(in the rows, 128 means zero)
The rows below come in pairs that one turn or mirror swaps. Which row does each named row swap with?
The rows were stretched afterwards, more along some directions than others.
Pep: [127 119 121 122  95 134 135 108 144 145 129 112 122 115 142 104 119 139
 114]
maza: [121 106 115 145 119 150 127  93 110 165 140 113  98 144 122 114 109 160
 107]
kif: [137 165 129 113 139 137 162  88 140 180 134 110 114 142 129  95 129 137
 136]
lig: [122 108 119 146 115 149 122  92 121 164 137 111 102 147 129 107 108 156
 106]
dopo: [130 129 128 125 113 124 140  79 129 165 117 103 125 146 135 136 127 126
 136]
Vok: [109 147 119 127 120 140 138 101 146 145 135 108 113 119 154  94 134 129
 123]
Miziv: [123  98 118 146 116 147 125  90 119 168 138 115 100 141 125 105 117 161
 107]
fiveb: [119 130 131 120 118 141 135 101 139 145 136 120 124 119 154 112 140 121
 126]
pavar: [114 146 128 119 121 134 142 104 146 149 135 114 117 129 155  91 125 122
 124]
bekid: [104 126 101 126 107 147 131  99 136 172 129 103 120  95 116  92 117 182
 119]
nizo: [117 108 124 152 119 153 117  98 123 163 146 108 100 144 125 113 109 153
 106]
dos: [144 160 138 130 134 135 135  97 144 162 123 100 121 141 135 116 135 109
 143]
zoda: [111 138 109 121 114 142 134 106 144 168 128 110 123 104 115 102 122 174
 122]
savas: [132 140 133 125 141 160 159 104 138 166 147 117 115 121 117 107 145 145
 146]
tiko: [107 111 114 151 120 152 117  90 125 160 142 101 101 140 123 113 114 161
 105]
vepir: [134 120 127 125 113 122 133  83 125 163 117 108 124 142 127 137 116 134
 127]
tes: [120 149 118 111 123 137 156 115 125 157 127 129 121 103 127 127 133 153
 124]
Zozu: [114 117 122 140 126 152 124  96 121 162 143 111  96 140 129 108 112 163
 105]
dobik: [112 125 104 123 109 145 136 110 135 169 132 109 121 104 116  80 114 182
 118]
bam: [120 129 131 134 111 141 130 120 141 134 141 113 123 119 139 102 115 127
 113]
Kuvab: [147 142 131 121 132 142 168  94 135 171 133 115 118 135 118 118 134 133
 141]
gosun: [143 162 136 122 132 136 166  98 138 170 122 112 120 123 116 114 129 127
 148]
zirin: [117 143 121 112 116 143 157 118 120 164 127 132 119 108 127 115 129 157
 122]
zopuz: [113 129 108 124 116 146 127 107 137 172 131 106 118 112 122  87 118 180
 114]
guf: [154 138 130 129 113 138 156 111 134 173 124 115 118 123 105 116 121 134
 138]
guk: [140 158 133 127 149 138 156  98 123 163 127 114 114 144 119 116 132 123
 141]
muru: [108 142 122 120 131 138 137 100 147 136 142 129 120 122 153  97 147 137
 128]
Bagas: [115 119 134 126 125 150 130 103 149 137 153 117 117 123 147 104 142 137
 122]
Poz: [121 122 104 123 107 137 132 114 135 165 126 121 121 109 112  82 115 174
 116]
Rogo: [110 122 124 139 122 154 127  90 126 163 142 105  98 143 131 118 119 160
 111]
vuna: [137 168 134 130 138 134 166  98 135 173 130 114 115 132 114 103 124 125
 143]
nad: [125 134 132 113 114 137 149 111 151 147 140 127 124 124 147  99 140 130
 120]
kopi: [151 145 144 131 128 144 154 122 129 166 137 117 115 137 112  99 122 125
 139]
Pes: [140 156 123 133 133 131 148  89 143 169 123 100 118 129 119 111 129 122
 146]
Soz: [118 100 120 141 115 146 118  82 121 175 133 100 101 149 134 108 111 151
 108]
Tesus: [117 121 106 123 102 136 130 108 135 170 125 115 127 110 120  86 114 171
 116]
telat: [121 140 133 118 115 133 139 108 150 142 130 118 120 120 149 107 132 119
 126]
tuf: [111 122 107 126 110 149 132 110 133 171 133 117 117 104 116  86 121 182
 116]
ros: [118 108  95 122 105 140 131 100 136 172 122 112 124 104 120  87 117 179
 118]
notuv: [113 148 132 123 125 132 132 108 145 138 131 118 127 130 154 100 135 118
 119]
ligi: [115  98 113 144 116 149 116  84 122 164 138 103 103 139 126 113 111 164
 109]
nezeg: [141 155 134 124 140 138 165  93 132 170 134 115 114 135 118 108 137 123
 145]
Dag: [110 134 110 127 111 142 132 103 142 172 127 108 123 112 117  88 117 170
 121]
pilas: [141 140 128 120 135 141 160  91 122 167 128 115 117 125 117 118 139 130
 148]
neso: [110 152 118 130 125 142 138 107 139 133 134 108 116 113 137 111 136 127
 125]
pev: [115 105 119 144 118 153 116  87 121 170 140 102  97 138 129 115 114 159
 112]
zabar: [109 129 102 123 112 142 140 100 131 179 124 108 121  97 115  85 113 184
 112]
filir: [104 152 122 125 125 145 150  97 144 154 146 117 111 135 144  98 133 129
 118]
kugi: [110 157 126 125 117 135 136 110 154 136 130 102 128 111 147 106 123 132
 116]
nup: [131 149 124 129 148 144 154  90 132 161 136 123 112 139 122 116 144 132
 152]
genu: [146 159 144 131 137 138 152 111 136 165 129 108 112 146 116 117 131 113
 143]
pul: [115 145 128 117 123 141 144  99 147 150 138 113 122 124 157  99 136 122
 125]

Swapped with kif: filir
Swapped with lig: Poz
Swapped with vepir: zirin
Swapped with pev: bekid
Swapped with pul: nezeg

The rows below come in pairs that one turn or mirror swaps. Which row does each named row swap with?
The rows were stretched afterwards, more along some directions than others.
kap: [128 141  85 121 116 119 120 126 114 129 135 117 126 135 134 123 134]
fam: [155 141  97 117 109 157 113 128 129 128 142  95 121 134 124 123 112]
Kidu: [155 125 102 128  92 144 130 113 151 114 115 153 100 150 116 144 112]
riz: [136 125 125 115 149 143 113 111 120 111 133  98 103 146 139 125 126]
sune: [138 134 112 110 144 113 133 125 152 134 114 142  98 151 118 141 153]
sipe: [117 121 123 141 147  97 104 125 103 116 134 116 125 134 146 122 130]
Zino: [145 134 110 123 116 127 107 116 113 102 132  96 125 134 141 133 112]
mamaf: [132 140  95 122 114 124 132 125 121 121 116 117 118 138 134 144 134]
radef: [154 116  96 120  92 134 113 117 148 103 116 143 114 153 122 139 110]
Desef: [134 145  91 125 123 123 133 129 117 131 124 124 112 127 113 130 149]
fepe: [119 127 110 119 158 100 130 123 124 133 116 143 108 134 133 128 148]
fus: [147 131  95 119 128  96  93 114 114 123 140 110 105 141 132 145 138]
kav: [124 119 139 108 140 150 126 129 147 125 124 146  99 145 132 132 115]
kad: [125 144 113 121 155 126 131 140 134 116 117 130 111 139 136 118 123]
poniv: [148 129 104 114 124 120 100 117 103 131 131 120 136 113 118 123 144]
Fanob: [119 142 122 134 174 107 117 129 132 114 132 120 110 133 156 126 128]
gez: [131 116 116 112 104 118 102 119 155 132 119 136 102 152 143 136 139]
Duvu: [142 129 107 118 137  97  92 113 112 122 137 109 106 131 124 143 146]
lam: [141 142  86 136 114 120 126 131 114 121 118 118 118 144 107 133 133]
Rata: [137 141 108 119 146 145 110 125 107 136 162  96 104 121 129 122 118]
Gef: [115 130 123 114 159 109 119 136 126 134 122 135 110 131 133 136 153]
nopog: [149 145  89 128 124 153 123 135 106 134 152  98 111 121 105 140 126]
Delo: [156 121  95 128  79 123  87 123 137 151 130 135 122 122 111 135 156]
papam: [148 122 117 114 113 144 104 128 143 123 138 141 120 138 129 135 104]
libo: [145 114  98 135 106 141 128 118 129 107 114 163 104 143 101 127 117]
kada: [132 141 114 125 135 145 114 129 125 113 146  94 119 131 140 121  95]
Nusor: [150 130 114 115  99 157 110 130 158 159 133 149  99 119 119 138 129]
sen: [130 125 138 104 121 149 137 128 150 136 128 143 109 142 139 125 123]
dedod: [129 136 105 120 140 111  97 123 103 116 138 106 118 120 144 142 132]
diron: [141 152 109 117 142 123 124 137 140 141 114 143 106 119 108 137 145]
Dapov: [143 131  79 141 122 117  96 113 104 128 152 109 112 129 118 122 135]
bufun: [154 122 101 128 101 119 105 106 110 116 132 139 110 139 103 144 135]
kabun: [155 124  90 132  96 101  89 112 122 126 132 131 129 136 128 129 139]
Luken: [139 138 102 109 143 138 109 126 103 129 155  92 100 129 119 121 127]
nuza: [164 128 111 119 111 130  98 119 137 139 124 143 114 138 114 141 165]
rokuv: [141 134 132 128 107 163 120 153 141 144 136 130 123 132 110 130 109]
maku: [145 131 120 119 148 127 134 120 138 114 103 143  95 141 108 127 131]
ruvip: [130 119 135 100 137 149 138 119 145 120 114 137 101 144 139 130 114]
Kevi: [138 125  94 128 124  94  82 107 115 124 143 112 119 129 140 128 153]
peti: [135 139 109 110 130 115 114 120 145 138 127 132  94 138 120 153 166]
Gakuv: [128 128  98 128 141 134 101 124 110 124 149 118  98 126 109 128 120]
Vuten: [134 132 114 120 120 129 122 120 133 151 132 122 108 128 149 130 139]
nulu: [130 137 101 107 131 118  98 133 120 145 145 111 123 125 124 132 151]
fesi: [159 126  97 126 104 152 105 122 133 141 145 123 125 126 123 135 102]
Vep: [110 122 141 111 141 127 105 118 140 126 137 110  98 138 145 122 135]
zuseb: [160 151 107 128 114 160 126 133 141 126 125 130 123 131 120 127 103]
Bop: [164 114 100 130  78 149 113 113 130 112 120 143 116 146 122 132 121]
luk: [127 138 128 124 132 153 135 143 144 129 137 146 102 129 117 131 109]

Swapped with Kevi: kada
Swapped with kap: radef
Swapped with Vep: Fanob
Swapped with Duvu: Rata

